Each row is where one point has got to under a steady rotation. How many steps took it there?
The counts run from 0 to 633.
[156  99 180 116 133 174 179 124 137 161 100 112 145  83 108 123 126 136
 124  67 131 165 135 119 140 110 181 160 123 122 138 181 110 184 135 140
 118 155 153 126 175 123 148 107 150 142 139 120 140  88 192 164 122 161
 106 111 128 151 130 123 138 124 149] | 16
[155 115  96 155 103 134 115 154 171 136 161 119 140 118 150 203  93 158
 126 129 163  92 140 123 149 136 101 147 161 136  66 138 154 116 143 135
 176 106 144 162 121  56 119 105 112  81 129 159 136 129 129 114 126  95
 120  96 111 155  96 136 101  80 163] | 403
[143  93 104  76  99 143 111 107 132 153 115 149 140 103 165 188 129 107
 108 143 120 157 113 170 106 145 144  95 161 111  94 152 146 132 126 163
 177 126 156 170 165 120 157  92 142 144 118 164 129 155 168 172 112 120
  99 150 135 150 120 108 132 151 177] | 150
[157 154 106 142 122 186 163 177  87 131 147 136 122 105 127 118 134 138
 129  84 112 146 156 102 104 109 162 148 123 131 106 164 159 142 121 129
 147 101  63 152 121 109 106  89 136 109 133 151 128 119 128 160 163 130
 135  95 156 108  80 105 165 110 185] | 398
[159 158 167 131 149 154 169 128  87 130  93 123 144  88 135  91 121 107
 141 124 136 132 128 137 124 132 171 103 151 154 107 143 111 138 155 156
 153 160  87 118 176 118 117  60 147 146 167 173 129 120 181 152 152 107
 163 106 159 126 118 136 140 145 174] | 133
[122 142 119 122  91 168 110 130 157 154 153 134 156 152 146  89 134  96
 118 115 171 104  87 148 147  96 165 125 169 164  86 153  75 122  73 109
 146 122 164 137 154 142 140 112 130 144 147 133 190 138 131 134 109 106
 124 123 124 164 133 143  87 182 140] | 615
[156  93 142 122 131 186 155 169 111 125  95 108  86  96 123 135 151 138
 115 126 146 151 135  76 123 108 161 122  96 138 102 154 129  73 106 132
 176 108 161 114  88 144 138 138 103  89 125 159 172 119 118 144 117  85
 149 137 107 114 108 124 116 157  78] | 93
[108 143 144 169 116 129 132 157 135 154 117  77 177 152  96  61 100 123
 138 119 130  92  88 125 136 119 145 121 113 127 124 123 135 196 128  96
  84 171 106 124  95 106 120 103 150 185 145 120 131 113 132  71 152  97
 166 123 149 134 149 169 161 158 107] | 600
[110  95 124 155  91 126 109 151 122 110 144 120  93 123 107 143 149 160
 122 138 116 125 125 190 120 162  80 156  79  60 130 108  95 114 137 118
  73 118 127 146  84 121 114 170 126 151 156 123 138 123 122 135 132  96
 113 129  91 149 100 162 117 127 193] | 340
[105  87 130  84  92 191 100 134 123 148 123 123 110 109 122 143 162 153
  98 108 119 177  98 146 102 129 143 109  96 106 119 131 171 151  95 119
 126 144 152 145  99 193 141 137 113 139 117 151 149 124 145 157 128 130
 104 106 118 100 115 126 146 173  93] | 321
[130 121 161 155 131 120 132 169 142  80 142 107 133 153 122 120  93 126
 122 114 122 105 166 113 181 143 103 133 111 112 144 135 114  93 146 126
 128 141 157 122 160  50 109 119 121 119 163 143 139  87 125 114  93  60
 166 129 165 146 134 136  70 172 162] | 366
[ 96  92 176 140 155 142 127 113 165 128 150 147 113 114 115 129 148 146
 133 107 148 131 134 159 153 125 109 185 126  79 147 132 113 157 132 116
  88 135 171 118 186  92 139 139  94 115 141 114 103 112 164 119 113 117
  92  85 128 150 115 172  83 154 146] | 191
[107  97 112 107  98 115 113 115 145 150  84 128 156 167 145 129 132 101
  84 115 159 128 116 114 140 123 166 148 115 120 165 162 136 155 115 113
 120 122 179 176 111 191 159 189 151 129 106  98 152  89 160 117  98 140
 131 190 129 118 163  98 126 149 116] | 469
[119 115 168  88 158 128 156 132  53 112  93 144 110 113 132 174 137 114
 125 105 126 151 160 117 124 154 130 140 111 107 126 168 145  81 114 138
 162 115 120 144 179 137 127 139 122  95 108 167 107 136 132 199  88 125
 133 143 125 101 110  78 139 150 169] | 532
[146 105 107 120  98 187 111 176 164 168 138  90 154 109 110 114 111 138
 112 115 134 129 136 161 126  95 153  90 140 126  99 145 173 190 116 139
 110 109 127 119  87  90 171  80 124 134 136 128 153 129 160 117 148  98
 114  78 115 162 114 158 123 166 108] | 172
[140 100 119  92 117 176 107 148 167 139 113  95 161 138 166 113 128 111
  93 124 115 149  98 154 140  73 136  88 126 127 135 120 136 179 136 115
 119 130 167 137  82 120 161  92 120 158 135 120 129 131 141  96 139  94
 116  90 152 119 137 174 139 196 113] | 462
[135  98 105 104 108  91  83  99 156 166  95 133 167 133 136 164 110 126
 101 151 143 111 137 160 115 149 130  93 158 125  80 117 195 155 160 176
 150 156 136 134 141  94 177  87 132 117 112 167  97 143 162 119 133 108
 150 113 147 114 155 122 146 182 149] | 290
[143 154 158 150 150 100 143 103 113 154 110  97 158  96 138 123 118 111
 154 169 152  83 131 190 138 116 101 124 158 144 116 126 109 144 160 146
 106 119  94 127 113  88 123  85 141 143 135 125 104 141 169  98 174 104
 115  77 151 123 112 202 146 119 125] | 425
[132 131  83  95 116 102  75  97 174 158 113 119 162 150 167 159 130 115
  80 144 159 100 114 157 125 132 155  80 163 160 102 111 145 168 166 154
 138 129 140 160 115 123 161 116 142 122 126 157 138 119 198 100 145 107
 137 120 183 119 128 135 119 109 135] | 579
[134 128 122 166 111  43 183 114 125 128 113 132 155 144 130 153 124 159
 117 111 139  93 138 107 153 148  71 170 115 140  88 111 137 120 172 122
 139 120  94 117 115  85 106 110 151  92 126 129  78 110  96  91 137 129
 168 102 104  98 146 141 147  94 177] | 254
[119 101 114 130 120 150 127 125 162 115 101 139 107 123 115 125 170 160
  94 119 130 143 115 132 114 122 112 106  79 103 114 117 156 141 152 120
 120 139 130  91 104 138 162 115 123 116 162 155 107 106 129  93 137  95
 166  65 124 105 112 158 121 219 143] | 345
[135 130 165 145 132 144 125 147 121  86 114 119 154 155 139 108 141 130
 111  76 160 103 174 121 160 115 133 160 119 135 138 146 123 132 137 144
 138 124 116 129 141  90 127 154 110  76 154 160  87 103 129  95 106 122
 180  98 143  79 141 144 114 227 191] | 78
[159 113 121 116 110 184 108 113 159 164 136 133 113 107 148 121 166 132
 117 142 147 130 101 174 105  79 166 141 157 142 103 147  70 139 102 141
 129  91 182 144 106 159 160 141 112 148 140 120 165 159 133 128 139 100
  77 118  98 149 117 173 102 156 129] | 324
[136  90 129 135 126 165 147 174 119 118 113 117  71 113  98 132 163 144
 107 129 158 153 119  62 110 138 163 146  85 118  59 140 130  89  96 111
 159 118 145 132  98 148 129 149 104  87 120 158 161 123  98 156 114 104
 146 128  82 113  93 109 132 150  94] | 92
[133 109 189 129 153 106 129  87 140 156  85 134 163 136 122 107 121 100
 127 117 166 120 117 114 136 119 166 151 147 138 132 148 129 163 133 150
 127 180 170 131 181 115 151 138 131 130 134 133 128  98 183  88 124 117
 134 146 174 121 191 114 119 178 101] | 445
[140  92 195 161 163 110 186 130 102 161 108 124 115  69  83 156 145 156
 155 131 158 137 128 104 121 154 142 185 122 102  87 168 108 124 125 153
 117 148 129 106 177  86 124 126 125 112 140 136 129 137 161 162 132 118
 105 129 104 152 103 127 129  83 116] | 419
[145 117 141 118  92 127 137 103 163 162 105 122 178 129 192 164 106 127
 127 146 163 122  69  84 133  98 110 138 141 141 110 131 113 156 142 130
 183 151 183 176 110 131 108  96 134 138 101 149 120 131 133  73 153 125
 117 123 128 116 151 150 147 120  88] | 4
[101 151 172 112 101 148 140 103 113 156 103 108 177 125 133 120  96 103
 145  98 164 106 102 142 152 119 160 109 169 178 105 173 129 155  92 119
 134 140 144 135 179 177 131  79 143 139 108 140 119 100 178 125 119 158
 152  91 158 109 169 125 133 160  98] | 157
[147  86  89 111 121 130 134 136 137 119 146 179  73 129 140 159 180 159
  84 114 130 152 115  99  99 123 119 194 111  81  88 109 155  95 121  93
 159  88 151 157 113 142 120 164  99  90 108 142 127 130  77 123 107 110
 105 126  91 105 104  95 136 128 159] | 90
[132  90 203 118 148 175 129 111 126 134 121 128 154 104 134 149 122 133
 137  89 141 156 147 154 150 111 142 149 129  96 153 171 115 197 131 154
 128 153 151 143 179  83 141 123 121 140 139 145  85 115 185 135 131 133
 102 100 143 118 133 152 128 174 166] | 306
[158 110  93 124 122 119  86 122 159 152 107 136 172 145 142 143 107 119
  94 143 153 103 134 154 113 129 149  92 167 137  84 137 172 152 141 176
 163 141 116 151 140  75 166 101 136 121 133 180 125 135 161 106 145  88
 147 122 153 141 145 114 138 159 148] | 289
[150 135 157 125 127 123 161 176  92 112 112  70 154 113 147 135 113 123
 125 116 130 118 193 148 188 118 105  97 116 148 135 147 105  77 152 155
 146 108 127 103 106  77 128  93 155 114 134 124 134 101 145 148 129  78
 149 100 152 141 110 150 107 138 186] | 250
[102 125 111 130 114 158 150 129 134 140 124 169 118 125 140 133 192 156
 129 154 159 135  90  70 126  98 117 143  86  97 106 126  87  89  88  99
 162 146 162  85 135 155 149 149 124 122 146 142 161 154 103 155 136  97
 110 108  95 133  87 158  90 190 103] | 497
[111  95  61 120  94 143 138 133 184 107 104 163  67 125 133 161 159 143
  95  99 134 139 116 114 108 142 115 129 104  79 138 149 159 127 114 100
 137 102 166 150 137 176 168 157 122  86 137 144 136 126 149 155  92 116
 123 137 116 128  96 120  87 140 156] | 494
[124 128 158 127 172  75 130 104 145  93  99 135 133 144 166 131 140  78
 121 173 170 101 131 166 160 118 106 142 142 124 140 133  55  82 123 108
 114  94 172 128 144 129 149 159 132 128 130 112 104 134 123 112  72  95
 146 143 132 125 150 176  79 169 136] | 214
[101  92 187 123 139 132 122 146 136 122 115  87 120 122  86 130 110 128
 110 126 137 132 134 163 164 176 148  91 112  97 107 139 114 162 133 141
  90 178 162 118 166 101 150 106 138 155 144 131 129 107 212 162  94 101
 145 128 139 155 126 140  99 144 160] | 594
[138  63 171 144 117 146 122 138 169 115 122 121 108 105 107 153 118 151
 128 116  94 167 113 174 113 151 106 152  97  48 129 138 119 172 162 136
  86 147 160 163 133  94 127 132 112 159 147 133  95 127 138 120 113 121
 101 134  83 131 128 165 153 140 161] | 456
[131  97 147  98 106 189  93 148 151 144 108  92 169 138 144 112 121 134
  96 127 129 148 110 142 126 101 145  81 108 126 110 127 132 166 136 144
 127 157 147 118  87 121 143 107 132 159 141 157 143 123 137 111 151  97
 149  97 130 121 128 173 146 221 112] | 461
[168 109 147  95 132 183 167 162 120 119  96 122  91  84 153 129 159 134
 129 126 149 157 144  86 135  82 144 124 111 158 128 161 126  70 112 130
 180  90 169 128 108 144 155 123 109  89 131 157 157 109 123 128 120  89
 123 109 136 117 106 117 105 179  96] | 94
[176  98  61 141 113 108 149 143 156 113 112 162 114 135 158 157 142 107
 103 134 135 131 122 102 103 118 130 154 134  91  83 158 115 100 119 116
 175  97 136 169 146 129 143 134 128  91 137 152 132 163  89 151 101 104
 124 174  87 139  89 118 111 123 186] | 379
[131  88 217 140 132 141 113 139  88 146 100  98 147 102  93 139 110 125
 140 112 154 138 148 161 119 160 161 139 122 101 112 172 102 132 105 173
 114 160 140 141 158 105 138 153 133 155 146 146 127 133 188 177 104 119
 134 158 100 147 130 126 119 166 145] | 304
